In the rows, zero is written as 128.
Named turns come first, each shown by rows before and after it. Which turns, in which order, take the first row of each pair that follows to the second? Write the first one first, as in the answered first pair.
j912 (before -> after):
[110 129 139 139 108 114 127 129 116 105 140 162 104 138 114 134 140 146
 136 118 132 143 116 140 115 102 118 120 118 129 136 112 139 132 124 114
 135 126 140] -> [115 120 136 160 111 127  88 126 119 116 137 142 124 142 117 131 127 137
 138 116 118 148 125 142 139 122 110 130 117 121 108 105 123 117 114 101
 129 123 123]
[ 69 189  74 153 153 139 203 139  74 104 128 179 136 125 127 155  80 135
  81 126 170  85  95 136 115 108 159 128 114 121 202 159 153 131  83 166
 144 113 149] -> [123 124  70 181 189 179  90 133 122  93 151  95 188 119 106 145  54 108
 118 128 124 109  88 122 182 188 137 156 128  92 126 143  90  68  69 150
 131 127 112]
[117 155 140 152  95 121 118 116 107 135 141 140 117 156 123 136 133 150
 128 111 139 129 136 142 148 120 135 124 102 147 132 113 146 123 138  89
 128 127 109] -> [129 130 153 143  95 123  98 121 127 135 152 130 124 140 108 135 141 147
 150 123 129 128 123 132 162 136 137 129 107 134 118 118 144 108 134  97
 121 128  94]
j944 (before -> after):
[120 128 151 129 121 124 134 112 129 118 137 119 112 119 132 133 130 138
 140 127 132 107 123 132 134 135 141 134 126 129 153 134 149 134 141 137
 128 134 127] -> [109 135 143 125 121 133 148 122 122 118 123 152 121 117 139 140 133 128
 124 111 137 113 117 136 114 112 133 124 118 126 137 133 142 138 133 128
 122 135 145]
[128 138 150 148 115 112 114 125 111 148 146 115 116 147 128 121 110 145
 131 125 106 111 144 139 147 132 140 125 143 155 144 126 164 120 159 115
 144 136 116] -> [119 135 161 121 124 106 145 131 127 134 138 138 116 140 125 126 128 137
 123 133 131 102 122 125 129 125 140 112 144 152 163 130 170 147 161 134
 134 127 132]
[160 112 110 174 158 143 153  97 103 108  98 144 159 150 139 146 102  81
 122 115 131 148  85 162 125 143 143 150 137  82 104 129  80 105  84 137
 171 141 126] -> [179 105 120 173 140 142 127  79 124 117 119 101 152 132 135 135  88  95
 158 130 132 128 104 151 140 166 152 171 145  87 125 145 110  90 112 169
 170 136 105]
[136 135 104 136 126 107 110 115 119 146 146  63 118 129 165 107 123 139
 133 121 114 138 168 112 146 136 159 162 165 110 137 124 136 129 135 120
 142 109 129] -> [134 129 127 104 138  91 156 136 135 130 132  99  99 111 136 119 131 134
 144 136 153 122 132 101 112 119 155 144 152  99 162 125 158 164 144 147
 145  94 147]
j897 (before -> after):
[119 122  91 147 134 143  91 138 133 123 147 123 148 138 142 138 139 132
 126 104 108 138 139 136 164 119 120 130 128 121 103 116 107  89 129  85
 140 128 117] -> [109 129 112 140 139 133 104 155 135 109 147 153 129 132 132 150 163 132
 131 104 131 136 116 136 130 105 117 112 120 124 105 114 120  96 128  77
 134 134 120]
[ 84 116 131 132 151 143 146 148 117 114 121 185 123  95  91 143 157 112
 135 111 165  98  66 114  93 122 110  98 132 139 110 101 100 125  92 112
  99 140 149] -> [118  98 119 103 172 160 156 146 132 125 110 152 136  84  90 127 136 111
 146 137 170  89  73 114  85 126 109 106 151 132 129 114  95 143  96 156
  99 128 159]
[117 171 119 110 117 128 171 109  83 136 124 165 101 135 153 123 137 144
  99 122 121 112 137 131  81  87 145 104 138 135 177 125 142 134 133 114
 159 126 154] -> [135 163 114 102 125 136 174 112  81 133 116 148 109 124 157 117 125 143
 101 132 125 111 145 131  75  86 144 108 140 136 187 131 137 140 133 125
 155 114 159]
j408 (before -> after):
[124  99 164 109 114 116 142 138 151 120 121 131  98 112  98 135 139 137
 154 145 149 132 125 112 126 138 118 132 128 112 146 141 151 136 133 121
 127 117 127] -> [138 109 116 106 132 126 152 120 116 130  92 124 126 120 121 116 112 137
 125 133 145 126 145 120 109 123 121 145 134 120 154 155 130 153 130 142
 137 104 149]
[127 160 128 133 111 116 126 103  93 145 131 105 108 145 132 106 119 156
 130 120 136 115 178 151 132 112 140 147 121 161 166 148 162 137 143 166
 135 129 114] -> [132 137 141 149 104 127  83 105 115 140 145  77 111 136 119 105 112 152
 148 122 113 128 169 147 160 139 129 160 130 155 140 139 149 118 137 156
 125 134  97]
[121 103 116 114 132 118  95 118 149 142 138 120 125 122 125 121 129 125
 148 136 105 127 108 120 146 156 142 138 145 127 119 115 117 114 126 133
 138 126 133] -> [105 115 134 107 127 106 130 132 144 141 145 148  92 120 123 123 142 126
 143 139 125 115  99 122 118 130 148 124 143 133 142 124 143 128 131 141
 141 131 152]
[109 164 116 147 119 117 149  94  79 169 124 118 128 153 198 109 106 134
  92 107 143 123 176 149 102  93 171 147 134 134 152 145 143 143 127 122
 143 139 126] -> [125 126 132 171 122 127  75  96 116 161 146  72 138 150 174 115 112 117
 127 105 108 128 164 128 160 155 172 158 123 125 108 119 125  93 115 104
 144 169  94]

Each pair is 2 to 3 turns apart.
[129 143  91  75 147 140 168 146 102 116  89 133 138 139 142 136  77 127
 130 114 132 122 145 124 109 115 104  89 111 132 170 138 123 142 117 148
 106 115 139] -> [116 139 106 125 128 144 102 157 115 112 117 125 150 161 128 140  85 117
 139  88 102 144 143 122 147 145  97  96 104 121 117 118 107  96  94  94
 101 138 108] -> j912 j897 j897
[105 167 127 176  46 133 113  95 108 167 152 127 141 169 143 103 103 147
 134 111 107 129 153 165 115 127 156 127 141 142 126 151 118 119 155  98
 160 143  85] -> [ 85 183 119 164  61 133 152 116  98 154 131 178 143 177 140 112 123 137
 108 102 112 135 126 174  91  95 150 116 139 142 110 142 107 134 137  85
 151 143 108] -> j944 j944 j944
[110  90  77 131 149 152 150 134 108 189  97 112 133 127 177 110  44 115
 122 136 108 168 179 138 104 107 104 180 151 153 122 147  61 158 124 167
 133 103 173] -> [ 65 130 107 181 106 125 128 154  84 178 123 169 114 168 175 117  82 128
 110 100  94 186 172 149 121  91 105 169 123 159  84 114  70 130 106  87
 132 122 166] -> j897 j897
[117 132 178 120  97  96 114 134 158 129 155 136  99 115 117 146 165 124
 172 140 134 105  92 107 135 134 146 118 127 119 130 128 167 127 141 127
 107 123 122] -> [131 133 142 155  94 116  57 109 137 144 153  96 123 128 144 136 138 133
 167 127 103 126 135 121 180 150 149 145 125 134 106 122 144 104 129 105
 114 123 104] -> j944 j912 j944
[150 110 126 134  95 117  66 102 150 131 157  51 150 111 128 121  83 167
 159 144  83 112 160 142 206 200 140 162 162 134 108 115 139  87 135 105
 132 146  78] -> [ 86 122 127  95 141 111 206 165 134  88  92 227 148 106 116 164 152 129
 107 123 141 129  71 140  92 110 115  91 132 121 106  91  96 146  89  81
 107 148 161] -> j944 j944
[100  83 133  96 156 120 167 121 154 105 133 115 116 105 113 108 129 116
 181 152 117  90 148 112 132 161  90 125 132 114 133 151 138 133 125 179
 133 131 144] -> [108  89 104 126 166 139 120 115 125 104 127 112 148 124 124 111 117 105
 157 136  91 106 157 130 158 170  80 133 127 118  78 136  87 110 108 146
 133 147 144] -> j944 j408 j944
[158 133 136 166 160 132 176  77  80 135 114 124 189 109 152 117 127 112
  93 103 140 158 165 145  78 123 137 117 114 147 184 126 103 173  80 159
 169 115 147] -> [145 149 145 205 134 128 127  53  72 140 134 112 180 135 166 114 125 115
 107  94 119 156 185 152 115 140 143 130 103 145 164 121 110 146  75 129
 174 135 125] -> j944 j897
[125 171 120 140 102 109 129  97  86 118 148 106 130 126 138 126 145 175
 124 132 109  82 187 137 135 131 148 119 103 151 150 161 189 147 146 118
 133 132 132] -> [131 151  88 152 129 134  89  90  80 107 140  99 173 136 147 127 132 151
 106 116  88 111 185 145 146 141 125 131  91 133  92 144 124 122 115  95
 119 144 134] -> j944 j944 j408
[ 88 162 182 106 102  81 165 163 144 139 158 186  90 130 110 136 172 139
 159 143 163 113  94 112 104 112 148 103 124 146 155  98 160 117 122 114
 103 152 141] -> [129 170 125 155  85 125  71  98  91 173 171  83 138 159 161  95 107 152
 140 118 106 126 177 148 178 147 151 158 134 160 125 115 134  82 120 109
 126 142  99] -> j944 j408 j944
[102 145 140 166  79 131  82 116 105 146 156 126 122 156 133 131 143 143
 123 117 114 140 147 126 162 125 126 146 125 141  95 109 141  93 122  82
 133 148 102] -> [ 88 159 138 162  73 121 109 118  98 142 153 147 109 163 142 133 144 143
 112 112 119 135 154 135 143 104 139 134 122 148 110 124 153 109 124  89
 138 135 109] -> j912 j912
[111 162 106 130 118 124 168 129  81 129 117 165 130 137 143 133 140 146
  94 109 131 125 131 131 117 100 127 119 125 128 138 128 135 136 110 116
 145 120 154] -> [102 165 137 153  96 113 145 132 104 128 150 148 102 139 139 138 146 159
 118 116 130 111 140 119 142 108 153 129 122 138 146 128 173 121 124 111
 148 132 125] -> j944 j408 j408
[171 143  93 132 154 150 122 111  94 176 118 127 113 124 134 152 121 122
  91 104 148 171 150 138 104 118 112 113 109 151 129 135  82 146 124 129
 130 122 131] -> [144 151 150 167 116 131  92 130 130 170 152 126  75 127 110 166 154 129
 129 104 139 155 130 123 141 138 131 112 103 148 126 116 142 115 135  99
 128 139  98] -> j944 j897 j408
